In the rows, zero is written as 128.
Turns in one plane each, and the order they were made in; the first pair answered:
turn dez:
[122 129 117 152 124 110 138 131 184 100 126 154 137 124 143 134 155 167
 121 124] -> [107 130 110 123 123 118 140 123 183  98 124 124 111 134 132 152 146 171
 125 136]
[129 126 134 115 144 138 144 130  89 148 117  88 105 155 128 155 109 132
 132 127] -> [138 108 144 128 151 140 132 145  85 167 127 117 119 151 148 134 109 127
 132 128]
[105 156 144 146  72 106  91  72 162 108  94 131 122  26 139  35 191 168
 151 143] -> [ 89 166 117 114  64 117 100  55 163  85  93  93  88  46 124  67 184 176
 147 153]
[ 96 142 113 120 145 149 155 123  89 171 111  70 117 118  80 133  94  77
 123 141] -> [105 128 124 146 153 149 149 139  82 190 118 101 135 106 101 102  93  65
 120 137]
turn daluf:
[165 151 160 150 113  89 128 127 174  78 114 153 175 134  92 136 138 131
 158 111] -> [159 148 165 113  89 100 111 112 184  75  95  99 144 119 124 105 131 117
 161 132]
[142 143 171 102  97 100 144 115 168 139 117  81 116 179 105 187 126 107
 144 148] -> [154 158 191 121 119 128 132 118 126 201 104  89 154 146 120 110 142 101
 154 145]
[ 98 141  51 127 124 132 159 108  99  97 128 164  95 115 116 131 139 186
  88 116] -> [ 91 143  66 104 104 151 142  97 104 104 111 121  82  97 141 100 136 176
  92 138]
[134 124 173 143  96  99 159 107 166  83 101  90 127 131 108 176 156 155
 148 157] -> [144 141 189 146 106 131 142 103 126 146  86  87 152  96 130 100 166 144
 161 163]
turn Merip:
[ 95 152 111  83 126 140 106 109  89 148 110 122  99 140 121 143 159 151
 101 132] -> [109 124 135  99 113 129  85 132 113 152 122 140  98 108 168  95 160 134
 100 140]
[115 122 103 115 132 104 134 134 147 129 162 173 122  82 110 149 133 153
 102 112] -> [130 108 146 112 115  90 115 136 179 118 151 148 133  79 126 142 125 122
 123 124]
[179 152 140 126 136 138 120 103 111  71 122 125 161 139  87 179 142 121
 202  89] -> [169 143  89 144 156 156 129 125  71  95 148 199 151 108 107 133 162 148
 158  76]
turn kora:
[154 115 187 110 105 116 113 134 154 125 132 132 137 122 158  83 148 156
 160 130] -> [141 129 171 100 102 124 108 125 144 127 122 121 127 109 158  69 155 170
 157 131]
[122 112 121 124 138 124 120 127 172 117 149 104 127 132 134 145 141 144
 144 140] -> [117 118 110 117 139 123 124 120 161 113 146 100 121 124 133 139 145 159
 140 144]
[106  98 136 131  94 100 102 137 178  90 138 142  95  78 182  85 135 127
 116 145] -> [104  97 120 132 102 107 103 139 166  95 140 145  88  76 188  78 143 134
 104 140]
turn ped:
[130 160 107  73 130 179 130  93 123 132 102  67 122 143 130 126 151 142
 115 145] -> [122 157  99  75 110 164 125  95 140 111 101  90 110 114 148 103 163 161
 109 138]
[108  92  96 132 137 126 147 164 126 105 162 126 105 174 140 193  86 122
 137 142] -> [ 98  94  87 129 130 127 143 158 127  93 164 128  92 157 147 184  87 134
 130 141]
[143 140 133 130 120 149 127 136 128  71 125 190 135  88 168  78 164 168
 137 127] -> [167 133 167 151 133 143 126 144 132  89 131 200 170 106 158  89 157 151
 157 118]
[156 122 120 140 143 139 118 139 149  97 122 150 138 138  96 133 104 150
 144 143] -> [154 119 116 137 149 140 121 140 142 104 125 147 135 140  94 139 105 149
 144 139]
Then:
Each pair is 2 to 3 turns apart.
[ 92  81  70 160 100 147 152 141 161 111 164 194 106  80 193  86 173 165
  70 125] -> [ 87  89  54 157 104 154 158 136 147 113 166 197 109  90 181  92 173 168
  64 123] : Merip Merip Merip
[141 154  96 136 130 108 139 118 128  65 155 135 102 118 101 166 151 161
 156 102] -> [135 144 118 103 123 151 110 113 111 117 136  74  82  86 156  86 140 133
 159 136] : daluf dez
[127 114 117  66 153 195 113 143 104 143 133  91 179 149 111 117 133  73
  97 145] -> [128 104 124  63 132 182 100 143 131 125 130  84 159 126 137  88 133  66
  97 158] : Merip ped Merip
[130 107 161 109  93  88 112 112 137 122 121 102 122 147 158 117 115 141
 141 138] -> [132 108 144 114 106  81 122 117 134 110 129 122 119 171 138 160 116 156
 135 130] : daluf daluf dez
[130 113 130 146 163  76  94 129 123 116 134 134 143 179  83 163  88 126
 159 120] -> [116 139 131 110 157 124  76 105  92 150 106  76 122 153  95  97  95 131
 154 142] : ped kora daluf
[147 123 138 169 107 143 168 155 163 146 136 132 157 156 138 117 133 108
 135 104] -> [130 123 109 154 116 167 172 156 130 157 139 117 132 157 144 114 127 114
 120 109] : ped ped Merip
[133 160 161 116 151 119 129 106 115 166 104 100 178 144  78 151 121 111
 163 125] -> [104  94  83 120 126 100 129 153 138 116 160 185  90 103 153 138 127 134
  91 121] : Merip daluf Merip
[121 141 128 150 109 111 137 101 150 116 104 110 148 133 114 124 158 121
 144 147] -> [110 135  90 148 132 128 154 114 118 123 116 130 134 145 107 142 157 141
 119 139] : Merip kora dez
[130 132 106 124 121 162 153 114 103 117 132 162 127 136 130 148 141 132
 123 109] -> [146 136 156 119 118 155 134 103 117 132 114 126 149 132 137 123 135 103
 148 123] : Merip Merip daluf
[116 166 168 125  96  84 128  80 169  82  87 104 148  88 107  92 158 127
 176 127] -> [116 160 159 136 101  72 139  84 178  65  95 126 149 103  91 130 161 136
 174 115] : daluf daluf
[135 105 157 119 112 134 110 145 142 135 115  99 118 131 150 125  91  80
 121 150] -> [123 123  98 145 146 152 142 148  88 152 126 173 129 125 121 124 118 133
  90 121] : dez Merip Merip
[128 136 148 128 105  82 117 102 176  65 117 118 124  99 126 155 147 149
 148 141] -> [149 143 158 161 137  80 132 116 152  91 126 148 168 113 105 164 148 139
 159 127] : daluf ped daluf
[154 111 166 123 104 120 140 117 149 126 132  93 160 140 140 136 115  73
 145 126] -> [110 144  76 106 107 139 171 104 108 109 138 129 116 120 114 143 145 144
  96 111] : Merip ped ped
[158 105 127 164 142  69 154 173 144 116 146 211 171 102 154 166 143 149
 102  75] -> [181  95 164 159 149  70 151 173 143 138 145 175 196 134 144 187 116 119
 130  78] : ped Merip
[135 102 153 130 162 160 159 158  79 173  90 129 164 144 116 120 111 145
 141 135] -> [119  96 114 115 155 151 174 157  96 129 104 129 129 169 100 178 108 168
 123 133] : ped daluf
[111 138  65 118 137 155 139 157 136  80 143 145  91 143 119 176 142 157
  95 120] -> [131 129  93 151 129 121 130 167 166  67 147 188 116 121 128 161 152 150
 104 106] : ped ped
[114 116 146 134 134 141  97  98 189  95 100  97 138 111 127 169 105 129
 143 144] -> [121  95 135 174 154 141  98 135 163 125 125 172 151  82 161 122 120 135
 119 129] : Merip Merip ped
[143 124 152 122 109 107  82 126 177 112 117  87 177 127 132 104 135  88
 153 149] -> [123 117  88 148 141 139  97 153 108 150 145 165 162 106 150  64 150 130
  99 131] : ped Merip Merip
[120 100 110 148 133 106 138 150 126 126 152 204 116 132 151 152 121 122
  88 117] -> [123 102 115 141 150 124 141 151 105 150 155 178 117 165 132 176 100 112
  95 124] : ped ped ped
[141  69 179 161 108  64 132 146 199 102 139 150 140 134 181 162 112 156
 146 112] -> [149  80 209 143 112 105 116 138 177 156 118  94 152 131 195 108 101 129
 167 138] : daluf ped
[ 91 128  79 133 127 119 151 122 101 129 124 123  96 133 130 142 115 185
 117 136] -> [112 116 123 121 115 113 133 120 124 131 115  64 107 154 129 160  87 144
 147 151] : dez Merip Merip
[113 125 132  84 134 163 109 106 129 159 120  49 111 153 135 118  90 114
 118 149] -> [137 108 143 140 153 151 102 146 117 184 146 138 157 121 165  62 110 113
 114 132] : daluf ped Merip
[135  74  75 118 140  91 148 154 117 133 149 154 102 128 136 131 125 146
 102 127] -> [146  86 136  88 108  89 130 124 157 121 115  73 114 132 131 140 114 110
 140 150] : daluf ped Merip
[183 128 153 149 144 141  98 104 112 155 147  95 155 145 103 132  99  90
 115  97] -> [147 135  82 124 136 167 119  95  78 144 153 108 106 124 107 113 117 130
  79  96] : Merip ped ped
[155 105 146 142 134 144 128 160 114 168 157 129 147 146 157 103 102  85
 132 150] -> [150  99 119 142 146 139 152 161 109 153 165 143 137 171 131 154  96 102
 119 137] : ped daluf
[121  93 121 125 165 175 127 182  52 200 169 133 126 161 132 127  87 111
 118 127] -> [120  57 124 124 137 144 120 195 106 153 183 142  92 156 167 143  76  92
 111 129] : daluf Merip
[112 113 110 145  98 118 132 123 138 107 126 177 118  93 155  90 156 166
 121 128] -> [116 145 116 150 112 128 138 102 114 129 104 165 147  97 125  90 168 172
 140 127] : Merip kora daluf
[110 137 124 112 105 133 149 115 147  96 150  98 110 124 110 169 129 138
 143 134] -> [106 150 101 138 140 148 162 122 110 130 159 145 140 121 102 148 145 156
 127 116] : kora daluf daluf
[125 135  96 101 140 164 151 134  95 141 122 113 125 173 105 171 125 128
 130 134] -> [145 108 144 105 132 158 121 152 119 155 127  97 143 167 140 140 106  87
 152 144] : dez Merip Merip
[ 83 102  88  92  76  96 123 130 143 116 122 110  94 109 120 120 117 161
 124 146] -> [127 118 139 150 112  68 128 131 133 144 118 162 185 128  84 130 122 147
 162 116] : daluf Merip daluf
[142 101 130 103 120 142 109 120 121 156 114  64 114 146 142 147  91  96
 122 152] -> [161 116 145 145 150 137 116 131  96 193 122 117 171 149 122 141 100 101
 133 123] : daluf Merip Merip
[ 98 162  92 136 115  99 155  98 149 100 129 142 136 114  79 155 162 157
 149  97] -> [111 154 114 150 126 101 154 105 143 113 128 139 156 135  69 170 147 137
 161  98] : ped ped ped
[164 161 132 138 121 168 123  68 127 160 117  75 114 200  93 173  76 107
 137 101] -> [126 144  66 138  97 179 112  85 116 157 135 142  64 110 164  62 114 140
  85 103] : kora ped Merip
[143 107 140 141 128 104 139 141 143 133 136 134 134 151 123 175 113 113
 140 125] -> [141 112 133 155 127  97 138 145 143 129 137 162 139 130 131 161 129 126
 133 115] : Merip Merip dez
[127 121  99 120  99 116 113 126 143 124 144 154  96  81 163  77 143 151
 124 151] -> [153 127 152 126  95  86 108 114 182 104 127 123 130 115 134 125 124 123
 168 150] : daluf Merip
[130 149 145 140 118 114 133 116 154  98 111 128 164 126 114 149 109 117
 147 117] -> [109 152 100 140 140 140 148 123 112 119 124 149 136 133 112 151 116 142
 114 115] : ped Merip dez
[132 167 123 146 121 101 132 106 139  91 115 173 128  98 112 118 171 171
 134 112] -> [148 168 163 142 124 120 109  98 135 125  95 134 141  89 130  75 160 139
 155 132] : ped daluf daluf
[123 135 111 124 162 151 139 128  95 146 126 110 117 145 114 157 118 141
 117 122] -> [126 117 138 129 120 116 115 129 152 110 125 116 104  94 165 102 131 130
 122 131] : ped ped Merip
[141  95 149 142 119  88 144 144 178  84 117 178 156 142 114 126 103 105
 138 141] -> [115 130 105 105 159 153 167 113  99 125  98 126 130 174  73 149  95 135
 123 156] : ped daluf Merip
[164 146 147 151 129 136 136 135 117 151 128 156 176 135 100 148 165 134
 148 113] -> [171 125 174 140 100 120 111 139 158 134 125 135 161 109 135 124 158 110
 157 128] : dez Merip Merip
[ 93 121  99 113 119 128 128 140 131  96 163 104  62 133 138 168 126 145
  96 122] -> [111 122 128 144 135 144 110 156  98 162 154 140 103  90 172  71 141 132
 102 118] : Merip daluf
[103 140 132 148 144 121 120 154 152 133 135 133 234 112 136 132 110  91
 137 105] -> [ 94 133 137 122 121 134 112 143 158 130 121  86 214  98 158 106 104  80
 140 124] : daluf daluf
[146  99 144 169 151 140 136 160  97 150 161 216 163 129 139 115 121 103
 106 103] -> [119  71 132 104 116 141 135 142 142  97 157 123  85 170 133 183  87  88
 106 138] : ped daluf
[108 155  88 121 147 153 146 111  75 173 115 118 134 160  99 134 109 163
 106 134] -> [118 118 129 129 101 125 105 131 138 151 120 136 120  94 180  49 115 130
 107 149] : ped Merip
[146 124 108 151 154 134 166 136 107 157 126 172 148 125 126 142 146 154
  91 119] -> [139 115 100 147 150 123 166 131 115 139 130 170 132 136 122 165 148 152
  91 115] : daluf daluf daluf
[147  91 154 105 102 100 126 119 176 102 122 134 115 116 168  85 150 109
 140 151] -> [159 115 158 133 125 101 133 115 151 122 119 171 156 107 151  70 170 124
 142 130] : dez daluf
[116 130  87 123 153 151 132 120  75 133 141 163 130  90 134  69 170 138
  95 113] -> [124  97  89 118 125  93 138 128 151  55 159 153 102 136 121 169 145 122
 102 115] : ped ped daluf
[104  93  91 108  94 107 119 141 153  72 144 123  59 105 169 151 121 122
 116 154] -> [138 140 178 108 109 128 104 106 139 130  95  54 137 113 138 112 123  85
 181 161] : daluf Merip
[133 107 143  99 123 117 102 155 153 130 140  84 127 175 140 139  92  91
 145 147] -> [135 137 135 117 161 137 124 148 100 172 132 109 172 183 107 133 102 111
 148 133] : daluf Merip
[115 133 173  82  96 144 106 109 151  89 113  68 128 174 129 138 112 100
 160 130] -> [107 135 151  80  81 142 105 104 161  72 119  78 109 152 142 123 126 116
 144 135] : ped ped
[135 119 103 143 138 140 145 132  82 172 143 163 149 111 133 119 124 123
 124 114] -> [120 138 108 103 122 148 146  97  96 150 122  92 126 140 101 159 112 120
 141 130] : Merip Merip ped
